(in the rows, 128 means zero)
The rows of X fall into a few groups, which share some directions, and each row is roughly a mix of its group's hidden directions.
X, 148 rows:
[[ 94 125 144 137 169 112 126 174 131 115  67]
 [111 166 142 124 122 107  71 160 119 140  78]
 [100 134 113 166  78 128 102 147 147 137  73]
 [171 137  97  84  91 151 157  93 146 138 142]
 [ 79 129  92 148 108 178  86 139 123 111 144]
 [133 182 170 162 135  82 120 138  94 130 121]
 [185 112 124  89  83 112 163 156 135 119 134]
 [148  76 107  90 133 149 163 141 159 146 164]
 [ 76 108 159  99  93 118 109 114 162 151  96]
 [146  81 137 111  69  87 129 108 153 119 115]
 [ 99  88 134 130 141 122 127 126 143 168  58]
 [126 135 160 107 162 111  88 129  75  86 145]
 [180 127 117  89 108 122 145 171  86 105 111]
 [ 97 125 144 142 125  81  74 142 113 104  84]
 [144  99 113 135 168 168 186 124  98 118 148]
 [145 141 130 119 171 145 135 147  85  95 187]
 [137 189 141 146 153 151 118 162  98  92 152]
 [179 125 132 181 128 130 145 156 161  86 123]
 [110 106 130 103  91 143 111 108 159 195 145]
 [117 174 157 166 133 137 169 172 159 129 147]
 [121 186 166 175 119 106 107 153 153 138 127]
 [136 146  98 141 144 155 121 106 122 105 205]
 [101  92 136  82 114  98 138 127 155 161  80]
 [ 74  88 135 118 131 111  82 117 114 173 140]
 [132 103 141  97  78 129 158 129 180 156  98]
 [154 157  91 162 163 179 146 133 106 122 155]
 [ 97 177 163 122  83 132 108 130 136 132  80]
 [100 155 154 176 122 105  90 132 182 126 124]
 [149 170 102 151 132 103 131 113 113 153  62]
 [ 97 144 128 192 157 153 105 170 110 126 140]
 [138  91 131 165 108 156  90 169 139 136  83]
 [ 98 155 109  95 188 118 154 124 120 104  91]
 [ 92 129 130 123  97 147  84 132 137 143 195]
 [160 138 128 157 130 186 111 128 109 109 184]
 [143 148 111 158 181 150 188 137 136 121 105]
 [124 117  81 178 152 171 149 162 131 105 123]
 [164 120  71 129 119 168 159 104  99 108 107]
 [143 108 123 106 120 113 192 138 131 168  80]
 [ 89  69  86 152 140 152 149 121 103 117 113]
 [168 156 118 132  95 150 134 108 111 125 197]
 [151 131 138 169 125 101 107 144 200 121 108]
 [120 186 154  99 152 164 164 107 119 100 123]
 [100 149 170 126  72 126  89 133 138 114  90]
 [ 85 164 164 130 114 102  77 120 164 115 120]
 [139 118  97 126  85 126 149  91 134 163 186]
 [ 82  89 158 154 140 118  74 144 132 116 152]
 [106 152 124 162 151 157  72 168 110 134 101]
 [130 133  97 124  73 108  80 135 114  88 156]
 [116 122  94 182 129 164 148 132 157 169  98]
 [116 123 152 150  94 107  82 129 187 148 101]
 [100 198 150 162 145 114 120 140 122  98 147]
 [ 85  71 132  93 123 147 102 125 161 160 124]
 [147 117 103 123 121 156 150 131 131 115 211]
 [140 145 103 160 164 150 148 116  84  78 103]
 [ 59 131 150 114 113 119  84 118  98 157 131]
 [ 82 135  96 120 129 151 180 154 149 158 158]
 [120 112 136 139  88 116  80  84 145 123  76]
 [106 131 130 120 142 192 171  79 145 121 125]
 [123 100 110 163 165 172 112 138 132  98 178]
 [143 117 111 155 146 163 106 174  97  98 174]
 [116 176 174 116 139  99 127 152 122 102 177]
 [188 115 116 134  83 103 167  98 125 120 147]
 [122 110 149 127  59 131  97 144  92 164 117]
 [137 157 165 150 150  78 144 179 110 106 139]
 [123 140 181 135 137 108 192 122 120 147  90]
 [ 80 122 144 124 152  98  81 155 115  81 132]
 [153 138 103 180 105 120 177 147 109 141 168]
 [ 94 173 140 143 125 106 113 140 161 145  67]
 [158 107 119 119 185 118 159 137  82 101 156]
 [119 171 102 141 145  91 121 118 194 146 114]
 [133  91 141 129 148 189 145 187 125 133 126]
 [125 126  88 174 156 157 132  79  96 107 143]
 [ 92 110 160 139 134  68 106  86 143 140 109]
 [112 116 126 166  74 123  94  98 128 177 145]
 [131 183 172 120 125 124 106 109 155 149 176]
 [178 155 139  90 132 129 140 122 121  76 169]
 [101  77 121 106 103 117  83 109 147 146  86]
 [151 131 115 166 151 156  86 133  93  87 165]
 [124 122 148 139 171 100 109  95  93  92 176]
 [145  93 116  79 118 127 183 115 144 165 106]
 [157 137 101  96 137  89 196 123 132 106 134]
 [123 122 110 148 188 157 185 131 118 144 101]
 [133 127 119 116 163 151 159 162 148  76 175]
 [ 89 100 165  88 140  83 128 133 114 110 166]
 [112  94 150 137 118  93 104 124 148 146  58]
 [156 151 100 133 157 149 183 132  90 103 159]
 [130  94 147 174 117  71  97 111 161 138 133]
 [ 66 105 120 131 136 138 100 160 152  81 114]
 [126 129 100 119 177 120 189 167 131 102 140]
 [146 106 131 144 179 106 107  94  74 151 118]
 [144 134  68 126 168 133 173 105 137 144 161]
 [127 133 135 102  88  87  65 106 107 153 128]
 [143 188 121  98 155 109 142  91  92 109 148]
 [134  86  78 118 137 181 107  92 150 131 128]
 [ 76 106 140 115 109 118  78 113  95 138 168]
 [147 163 125 120 121  92 146 153 122  68 172]
 [118  72 132 133 151 112 147 168  96 108 174]
 [113 150 151 126  78 125  80 145 126 117 183]
 [ 86 139 139 150 111  84  75 144 153 140  99]
 [191 163 124 112 142 112 134 121  92  95 161]
 [174 149 122  77 117 151 176 127 120 125 163]
 [156  85 108 162 115 173 164 122 107 133 163]
 [105  71  91 143 132 116 143  91 153 169 122]
 [127 150 142 145 193 136 127 111 108  69 126]
 [163 135 101 125 124 141 196 146 118 131 175]
 [179 109 127 130 136 176 174 116 114 119 169]
 [146 158  98 102 134 113 191 141 124 115 175]
 [117 119 133 104 137  65 148 140 143 109  69]
 [171 103 115 141  83 124 168 137 129 122 181]
 [180 174 128 141 115 155 171 122 160 101 132]
 [170  98  81 105 100 120 144 146  93 153 157]
 [ 98 138 178 102 109  94  83 113 161 125 108]
 [127 110 125 154 169 169 179 132 120  87 102]
 [132  93  97  96 124 156 137  77 148 156 168]
 [125 126 143  56 113 156 117  97 138 168 112]
 [ 89 117 122 155 100 120  69 103 140 141 169]
 [184 163 156 136 151  85 150 130  93 118 135]
 [128  95 101 186 123 128 121  85 123 132  80]
 [160 150  87 132 135 163 197 123 116 122 121]
 [105 123  99 173 144  68 159 130 131 136  94]
 [106 127 148 107 143  61 146  72 121 127 134]
 [110 124 148  64  92  91 127 125 147 152  96]
 [164 147  86 164 104 115 148 161  89 112 156]
 [173 106  94 133 119 145 194 155 128 134 146]
 [ 90 158 118 157 131 161 123 161 127 141 190]
 [140 133 130 116  83 147 140  92 184 154  89]
 [ 92 107 146 133 130 125  64 174 100 108 120]
 [125  80 150 133 134  80 134 136 115 165  77]
 [140 123 120 160 109 172  99 146 143 147  63]
 [ 91 140 157 126 192 123 129 138 112  78 114]
 [151  90 136  93 182 113 132 130 121 131 183]
 [ 70 134 135 148 130 103  82  77 136 129 114]
 [162 138 127 152 152 160 183 154  80 122 134]
 [104  82 124 148 187 112 125 144  82 120 116]
 [114 137 107 173 132 138  66 117 111  96 165]
 [191 155 118 139 131  98 127 145 146 103 177]
 [ 94  96 144 118  90  89  86 107 153 147  99]
 [102 109 173  99 138  77 132 122  83 156 127]
 [ 91 149 146 118 145 106  64 122  98 103 157]
 [160 116 104 113 104 113 111 115 117 152 203]
 [164 139 104 137 159 124 141 127  59 123 165]
 [143 156 131 156 169 118 148 164 110  67 136]
 [130 126  91 147 166 191 158 122 121 120 164]
 [151  62 107 117 107 151 148 136  94 162 109]
 [165 170 106 140 166  94 151 152 164 136 103]
 [157 119 105 130  69 153 146 119 127 186 127]
 [200 172 120 152 128 143 131 107 155 133 144]
 [133 146 149 148 126 111 200 179 122 120 120]]
Here is one row of each group, with its name. Which group are the others in?
[ 99  95 140  67 138 114 143 121  87 132 166] => <79>
[ 83 142 118  81 108 127 119 136 143 152 188] => <92>
[148 145 105 145 120  63 113 134  90 129  83] => <41>
[ 99 122 109 114 201 142 165 112 133 126  99] => <68>

[157 133 127 122 163 182 142 180  90 116 130] => <41>
[117 112 103 177 113 163  78 173 125 123 120] => <41>
[ 98  81  97 134 171 101 107 121 114 133 174] => <68>
[123 129 107 148  75 148  85 174 164 137 125] => <41>
[ 81 119 188 121 133  90 104 135 154 150 113] => <79>
[ 85 128 152 129  99  81  79 141 105 154 116] => <79>
[ 75 105 126 122 108  83  90 169 108 117 135] => <41>
[155 119 104 121 130 187 180 128 118 137  88] => <41>
[109  90 131  85 149 114 121 102 155 139  68] => <92>
[ 92 154  87 155 142 130  96 133  92 103 171] => <41>
[100 122 167 149 111 106 118 129 167 159  70] => <79>
[120 113 141  98  94 155  75  81 141 154 147] => <92>
[147 101 154 103 133 106 139 132 138 116  49] => <92>
[122 122 156  61  96  94 124 110 112 152 155] => <79>
